Each row is where one point has got to under a steady rotation. How many ticks took it there?
The counts run from 0 to 291.
-1.48 -0.91 +0.35 +1.20 +2.85 +1.47 -1.95 -1.87 +2.09 +0.55 +1.55 -0.45 +0.52 -0.03 -1.78 -1.38 -1.12 -2.06 -1.97 -1.60 -3.36 -0.46 -1.95 -1.45 +1.08 +1.96 +0.97 -1.98 +1.22 -0.29 +0.33 +1.80 -0.15 -2.95 -1.38 -0.62 +1.72 +1.27 : 169
-1.65 +0.51 -0.54 +0.83 +4.52 +1.12 -1.92 -0.91 +0.10 +0.16 +0.98 -1.08 +0.53 -1.18 +1.31 -0.34 +1.52 -2.52 -3.11 -1.90 -3.06 +1.79 -1.32 -1.06 -1.14 -1.13 -1.50 -0.46 +1.91 -0.84 -0.13 +1.15 -0.68 -0.86 -0.53 +1.28 -0.49 +2.41 : 114
-0.11 +0.56 -0.78 +0.65 +1.52 +4.74 -2.12 -2.13 +1.54 +0.66 -0.59 +0.68 -0.34 -0.56 +0.58 +1.89 -0.99 -2.47 -0.56 -2.79 -0.84 +1.20 -0.12 -1.56 -1.81 -2.18 -1.84 -1.48 +1.73 -1.66 +0.43 +0.49 -0.25 -0.98 -0.48 +0.36 -1.28 -1.59 : 77
-1.36 +2.13 -0.60 -0.91 +0.41 +3.81 -2.66 -2.86 +0.39 -0.47 +1.53 -0.11 +0.31 +0.06 -2.26 -0.91 -2.63 -3.09 +1.25 -1.51 -1.09 -1.45 -1.51 +0.08 -1.34 +0.26 +0.18 -1.67 +1.74 -1.35 +0.39 +1.77 +1.53 -0.86 +1.65 -0.06 +2.01 -0.40 : 31
-1.69 +0.62 -0.59 +0.09 +0.63 +2.05 -0.44 -3.39 +1.59 -0.08 +1.69 -0.32 -0.86 -0.39 -0.16 +3.25 -0.07 -0.36 -0.11 -4.30 -3.60 -1.14 -0.25 +1.00 -1.02 +1.87 -1.73 -0.58 +1.63 +0.13 +0.08 +2.06 +0.92 -1.16 +1.80 +0.73 -1.09 +0.40 : 205
+0.30 +0.73 +0.48 -0.06 +2.76 +2.48 -1.26 -2.01 +3.16 -1.88 +2.90 -0.25 -0.53 +0.67 -1.78 +0.72 -0.93 -2.15 +0.97 -0.73 -2.99 -0.76 -0.84 -2.53 +0.45 +1.16 -0.12 -2.19 +0.16 -0.52 +0.77 +2.03 +2.01 -0.76 +0.98 -0.74 +0.04 +2.21 : 172
-1.75 +0.63 -0.27 -0.31 +0.39 +1.62 -2.94 -2.56 -0.40 -0.58 -1.56 -0.71 -1.04 -0.70 +0.05 -1.40 -1.76 -1.30 -1.74 +0.46 -2.20 +0.20 -4.18 -1.30 -2.30 -0.39 -0.45 -1.51 +1.96 -1.52 +0.78 +1.30 +0.91 -2.83 -0.97 -1.44 +0.50 -0.24 : 288
-1.02 -0.49 -0.29 +1.89 -0.39 -1.00 +0.68 -1.43 +0.61 -1.89 +0.44 -0.62 +0.59 -1.05 -0.48 -1.08 -1.69 -3.06 -2.56 +1.24 -2.63 -0.19 -2.21 -0.94 -1.82 +0.78 -2.51 -2.94 +2.36 -3.18 +1.04 +0.90 +1.52 -1.90 -0.67 -1.01 +1.08 -0.66 : 143
-0.14 +0.05 -0.86 -0.80 +2.03 +2.31 -1.12 -2.46 +1.21 +1.41 +2.44 -1.24 +0.14 -2.24 -2.03 +0.32 -1.03 -2.28 -0.84 -2.06 -2.99 +0.67 -0.06 +2.38 -0.29 -0.42 -1.71 -1.17 +0.15 -1.19 +0.12 +2.75 +0.78 -1.32 +1.19 +2.88 +0.53 +0.12 : 13
-2.29 -0.04 -3.19 +0.12 +0.12 +0.29 -1.64 -2.04 +1.31 +0.43 +2.01 +1.87 +0.71 -1.79 -0.01 +0.72 -2.26 -1.26 -3.00 -1.24 -3.04 -0.83 -1.47 -1.50 -0.82 -0.98 +0.81 -1.23 +0.58 -4.31 +0.11 +0.53 +0.95 +0.22 -0.19 -0.53 -0.60 -0.73 : 229
-0.64 +1.08 +0.39 -0.38 +2.91 +2.20 -1.43 -0.27 +0.59 -1.26 +1.24 -0.88 -0.55 +1.74 +2.03 -0.73 -1.67 -3.35 -1.37 -1.48 -2.33 -0.18 -1.77 +1.26 -2.33 -0.60 -2.51 -0.32 +3.09 -2.77 +0.07 +0.64 -0.32 +0.76 +0.49 +1.19 +0.80 +1.78 : 112
-1.64 -0.19 -0.28 +1.36 +3.38 +2.24 -2.76 -2.97 +1.17 -0.82 +1.53 +0.96 +0.61 +0.47 +1.11 +1.27 -0.54 -2.54 -1.09 -1.75 -0.96 +1.96 -3.30 -1.88 -0.18 +0.37 +0.21 -1.07 -1.42 -2.88 +0.04 +0.29 +0.43 -2.42 +0.07 -1.10 +0.23 -0.45 : 71
-3.19 -1.14 -0.30 +0.99 +1.45 +0.74 -1.22 -2.60 +0.89 +0.23 +1.68 -1.22 +0.05 +0.47 +0.79 +0.98 -0.45 -0.27 -1.31 -1.79 -2.69 -0.39 -2.76 +1.46 -0.13 +2.80 +0.18 -2.39 +0.48 -2.55 +0.90 +2.43 +0.73 -1.42 +0.29 -1.59 +0.18 -1.09 : 207
-3.20 -0.23 -1.77 -0.78 -0.87 -0.17 -1.43 -2.64 +2.68 +0.66 +0.50 -0.71 +1.22 -1.15 -1.21 -0.62 -2.03 -1.48 -2.38 -0.15 -3.39 -0.95 -2.93 -2.42 -0.06 +2.07 +0.53 -1.75 +1.27 +0.39 +1.13 -0.06 +0.74 -2.40 -0.44 -0.96 +0.91 +0.63 : 186
-0.08 -0.24 -0.67 -0.90 +1.73 +2.53 -2.45 -1.98 +0.84 +0.49 +0.09 -0.68 +0.09 -2.58 -0.88 -1.60 -3.50 -1.69 -1.97 -1.06 -2.98 +1.09 -2.50 -0.18 -1.01 -2.14 +0.69 -0.47 +0.45 -2.09 -0.80 +1.91 +0.47 -1.54 +0.15 +1.14 -0.25 -0.09 : 272
-2.29 +0.23 -0.97 +1.02 -0.63 +1.57 -1.16 -2.54 +0.89 +1.64 -1.35 -0.87 +0.05 -2.05 -1.70 -0.13 -1.64 -1.54 -1.94 -1.08 -3.98 +0.97 -3.03 -0.18 -1.12 +1.30 -1.09 +0.25 +0.66 -1.10 +0.29 +1.64 +1.27 -3.20 -0.41 -1.05 +0.79 -1.89 : 46
-3.23 +0.34 -0.83 -0.84 +1.39 +0.98 -0.73 -1.08 +1.63 -0.45 -0.77 -2.79 +0.14 +0.81 +1.44 +0.03 -0.76 -3.61 -1.52 +1.06 -2.77 +1.34 -2.78 -1.49 -2.43 -0.55 -2.17 -0.17 +1.88 -1.29 +1.76 -0.45 +0.45 +0.43 +0.22 -1.01 +0.21 -0.44 : 96
-0.64 +1.59 -1.10 -0.17 +3.29 +1.59 -1.53 -1.24 +0.26 -0.57 +0.50 -2.39 -1.35 -0.49 +0.25 +1.65 +0.76 -1.00 +0.88 -0.94 -4.57 +0.28 -1.74 +0.29 -1.81 -1.26 -2.10 +0.93 +1.99 -1.99 +2.03 +3.20 +1.18 -0.77 +1.23 -1.27 +1.92 -0.22 : 253
-1.72 -1.03 -0.10 +0.58 +1.15 +1.09 -0.35 -1.95 +1.71 +0.54 +1.98 -1.67 +0.22 -0.97 +0.56 +0.97 -0.29 -3.26 -0.52 +0.09 -2.67 +2.61 -4.15 -0.99 -1.50 +0.65 -1.20 -0.40 -1.71 -2.79 +0.16 +0.96 +2.39 -1.65 +1.49 -1.16 -0.16 -1.22 : 54
-0.83 +0.74 -1.39 +0.84 +1.08 +1.37 +0.07 -3.15 +1.45 -1.08 -0.25 -0.72 +0.72 -0.91 -2.82 -0.83 -2.51 -3.73 +0.01 +0.01 -2.32 +0.59 +0.88 -1.59 -1.53 -0.38 -1.32 -2.62 +4.04 -0.53 +0.11 +0.84 +1.25 +0.24 +1.64 +1.85 +0.89 -0.24 : 137
-1.02 -1.32 -0.15 -0.71 +0.91 +2.17 +0.80 -2.06 +1.98 +0.01 +2.28 -0.54 +1.27 +0.09 +1.93 +1.03 -0.70 -3.70 +0.63 -0.99 -2.23 -0.30 -2.03 -0.49 -2.17 -0.51 -1.76 +0.58 +1.81 -1.73 +0.49 +0.89 +2.72 -0.54 -0.35 -0.36 +1.94 -2.29 : 57
+0.63 +0.03 +1.06 +0.97 +1.66 +2.39 +0.71 -1.10 +1.40 -0.93 +2.23 +0.66 -0.28 +0.22 +0.24 +1.54 -0.32 -2.44 -0.10 -2.34 -3.05 -2.53 -0.25 -0.82 -1.06 +0.40 -2.42 -1.09 +3.39 -0.54 -0.10 +1.61 +1.24 -2.13 -1.18 -0.08 +1.14 +0.57 : 163
-0.43 +2.27 -0.26 +0.20 -2.26 +2.93 -0.80 -1.41 +0.67 +0.81 -0.51 -0.36 -0.87 -1.52 -1.43 +1.89 -1.38 -1.56 -0.64 -1.79 -4.61 -1.36 -1.58 -1.57 -2.28 -1.08 -2.21 +0.45 +1.37 -0.66 -0.41 +1.18 +2.18 -0.86 +0.97 -0.78 -0.99 -1.30 : 43
-1.58 +1.54 -1.45 +1.01 +1.38 +1.61 -1.17 +0.05 -0.68 +2.26 -0.01 -0.36 -1.11 -0.98 -0.27 +0.09 -0.89 -1.84 -1.51 -1.93 -4.83 -0.55 -2.95 +0.33 -2.67 -0.80 +0.06 +0.93 +2.70 -2.43 -1.81 +1.05 +0.21 +0.10 +1.35 +0.78 +0.67 -0.78 : 251
-1.32 -0.26 -1.44 +0.57 +1.69 -0.26 +0.81 -2.61 +1.38 -2.29 +2.03 -0.06 +0.18 -0.73 -0.82 +2.94 +1.25 -2.12 -0.96 +0.48 -4.88 -1.72 -0.64 +0.70 -0.81 +0.60 -2.34 -1.62 +0.78 -1.43 +0.80 +2.76 +1.75 -0.55 -0.08 -0.76 +1.21 -1.70 : 2
-1.26 +0.81 -1.35 +0.89 +0.17 +2.16 -2.20 -1.07 +0.29 +0.81 +2.50 +2.29 +1.36 -2.20 -0.90 -0.52 -0.79 -1.57 -2.88 -2.48 -3.17 -1.98 -1.77 -0.49 -1.41 -1.33 +0.34 -0.69 +1.36 -1.11 -0.78 +0.51 +0.73 -2.99 -1.45 -0.07 +1.30 -0.35 : 25
-1.78 +0.43 -2.10 +0.47 -0.46 +2.44 -0.69 -2.76 +1.54 -0.17 -1.09 +1.57 -0.68 +1.22 +0.01 +1.03 -2.52 -2.40 -0.51 -0.36 -2.80 -0.01 -1.38 -1.48 -1.96 -0.50 -1.29 +0.21 +2.80 -2.98 -1.81 +0.58 +1.79 +2.50 +0.98 +0.93 -1.13 -0.75 : 90
-1.53 -0.47 -2.39 +0.07 -1.24 +1.55 +0.67 -2.16 +2.18 +3.20 +1.79 +0.88 -0.88 -0.98 +1.11 +1.61 +0.70 -2.88 +0.03 -1.66 -2.05 -1.07 -1.37 -0.75 -2.17 +0.21 -1.16 -2.49 +2.50 -2.29 -0.73 +1.02 +1.17 -0.75 +0.51 +1.63 -0.54 -0.20 : 196
-1.11 +0.82 -1.65 +1.72 +1.28 +0.52 -0.80 -2.36 +0.78 +0.45 -0.53 -0.75 +0.70 -2.53 -3.39 -0.81 -1.30 -3.82 -1.26 -0.28 -2.22 +2.05 +0.31 -2.11 -1.00 -0.37 -1.23 -2.36 +1.87 -0.68 -0.66 +0.66 -0.17 -1.45 +1.99 +2.18 +0.17 -0.04 : 136
-1.12 -0.26 -0.11 +1.26 +1.72 +0.22 +0.02 -2.99 +0.59 +1.93 +0.93 -0.99 -0.08 -1.57 -1.17 -1.68 +0.06 -3.31 -1.11 -1.55 -3.00 +1.06 -1.78 +0.01 -1.13 +1.41 -0.52 -1.93 +2.66 -0.92 -1.63 +1.96 +0.93 -2.29 +1.16 +2.10 +0.84 +1.30 : 153
-0.15 +1.86 -1.34 +0.65 -0.36 +1.69 -1.81 -2.24 -0.64 -0.68 -1.02 +1.59 -1.03 -2.58 +0.10 +1.17 -0.85 -1.73 -1.03 -1.07 -3.11 -0.59 -2.29 -2.51 -2.85 -2.61 -1.83 -0.12 +1.51 -0.45 -1.87 +0.38 +0.74 -2.98 -0.36 +0.58 -0.92 +0.11 : 285
-1.22 +1.04 -1.93 -0.32 +0.63 +1.61 -0.74 -2.33 +1.82 -1.62 -0.03 +0.18 -0.59 +2.34 +0.49 +1.63 -1.14 -2.30 -0.65 +0.91 -3.04 -0.21 -2.27 -2.03 -2.07 -0.90 -2.23 +0.59 +2.05 -3.52 +0.31 +0.73 +2.12 +2.31 +0.84 -0.75 -0.73 -0.47 : 91
-2.52 -0.04 -1.01 -0.69 -0.09 +1.06 -0.77 -2.65 +3.20 -0.56 +0.45 -0.60 +0.93 +0.06 -1.34 +0.17 -2.25 -2.05 -0.68 -0.35 -2.19 -1.76 -1.84 -1.45 -0.70 +1.81 -1.67 -1.83 +2.06 +0.01 +2.59 +0.50 +0.31 -3.13 -0.37 -0.48 +2.32 +0.04 : 185
-1.46 +0.27 -0.05 +1.00 +1.23 +1.17 -0.54 -0.74 +3.34 -1.18 +2.06 -0.22 +0.61 +0.07 -1.09 +0.79 -0.94 -4.38 -0.28 +0.64 -2.68 -0.79 -2.35 -3.26 -0.17 +0.65 -0.45 -3.13 -0.80 -2.11 +0.98 -0.30 +0.30 -1.24 -0.03 -1.39 +0.29 -0.10 : 177
-2.38 -1.20 +0.23 -0.37 +0.85 +2.10 -1.50 -1.92 +0.71 +0.84 +1.07 -1.49 +1.45 -1.22 +1.54 -0.98 -2.37 -1.58 -2.80 -3.16 -2.89 +0.84 -3.52 +0.19 -1.54 +0.04 -0.13 +0.32 +0.71 -0.36 -0.13 +0.07 +0.53 -2.96 -0.41 -0.41 -0.21 -1.37 : 63
-0.83 +1.64 -0.60 -0.26 +1.53 +1.10 -1.78 -1.88 +1.26 -2.06 +0.11 -2.52 -0.16 +0.06 -1.97 -1.38 -2.22 -2.95 -1.06 +1.21 -3.22 +0.80 -0.40 -1.88 -0.80 -0.66 -1.83 -2.39 +1.37 -2.09 +2.27 +1.61 +0.53 -0.21 +1.33 -1.44 -0.44 +1.33 : 134
-1.48 +0.28 -0.48 -1.43 -1.27 +1.77 +0.34 -1.54 +2.20 +1.02 +1.82 -0.80 -1.40 +0.40 +1.63 +1.80 -0.19 -2.93 +0.52 -1.22 -1.80 -2.53 -1.08 -0.40 -2.72 +0.66 -2.06 -2.46 +3.26 -2.32 +1.07 +1.09 +1.64 -0.40 +0.89 -0.20 -0.26 +0.28 : 197
-2.40 +0.39 -1.64 +0.57 +0.87 -0.28 -0.34 -1.71 +2.72 +0.43 +1.84 +0.13 -0.01 +0.21 +0.87 +1.78 +1.24 -3.32 +0.41 +0.31 -1.57 -0.48 -3.79 -1.98 -1.22 +1.31 -1.71 -1.69 +0.35 -2.79 +1.04 -0.25 +0.97 -1.74 +0.51 -0.47 +1.13 +1.09 : 194
-2.31 -0.58 -2.83 +1.66 +0.75 +1.41 -0.78 -3.34 +1.07 +0.78 -1.23 +1.93 +0.58 +0.09 -0.65 +0.49 -1.36 -2.00 -2.20 -0.85 -2.22 +1.11 -2.00 -1.91 -1.14 +0.27 -0.18 -0.16 +1.82 -2.80 -1.69 +0.06 +0.64 +0.61 -0.03 +0.94 -0.27 -1.78 : 89
-0.02 +0.65 +0.30 +0.30 -0.87 +0.61 -0.27 -1.95 +0.69 +1.51 +0.21 -1.27 -1.47 -1.93 -0.98 -1.77 -1.96 -1.19 -2.55 -1.58 -3.69 -0.26 -1.82 -0.59 -1.94 +0.29 -1.87 -1.22 +3.18 -2.02 -1.25 +1.64 +1.74 -1.31 +1.02 +1.61 -0.52 +2.61 : 149
-0.92 +0.28 -0.48 +0.69 -0.31 +2.79 -1.23 -2.60 +0.68 -0.77 +2.06 +0.19 +0.13 -0.35 -1.14 +0.40 -0.33 -3.01 +1.01 +0.30 -1.23 -0.79 -1.01 -1.22 -1.62 -0.76 +0.30 -3.01 +0.93 -2.45 +1.80 +1.87 +2.93 -0.66 +0.89 -3.00 +0.82 -2.51 : 36
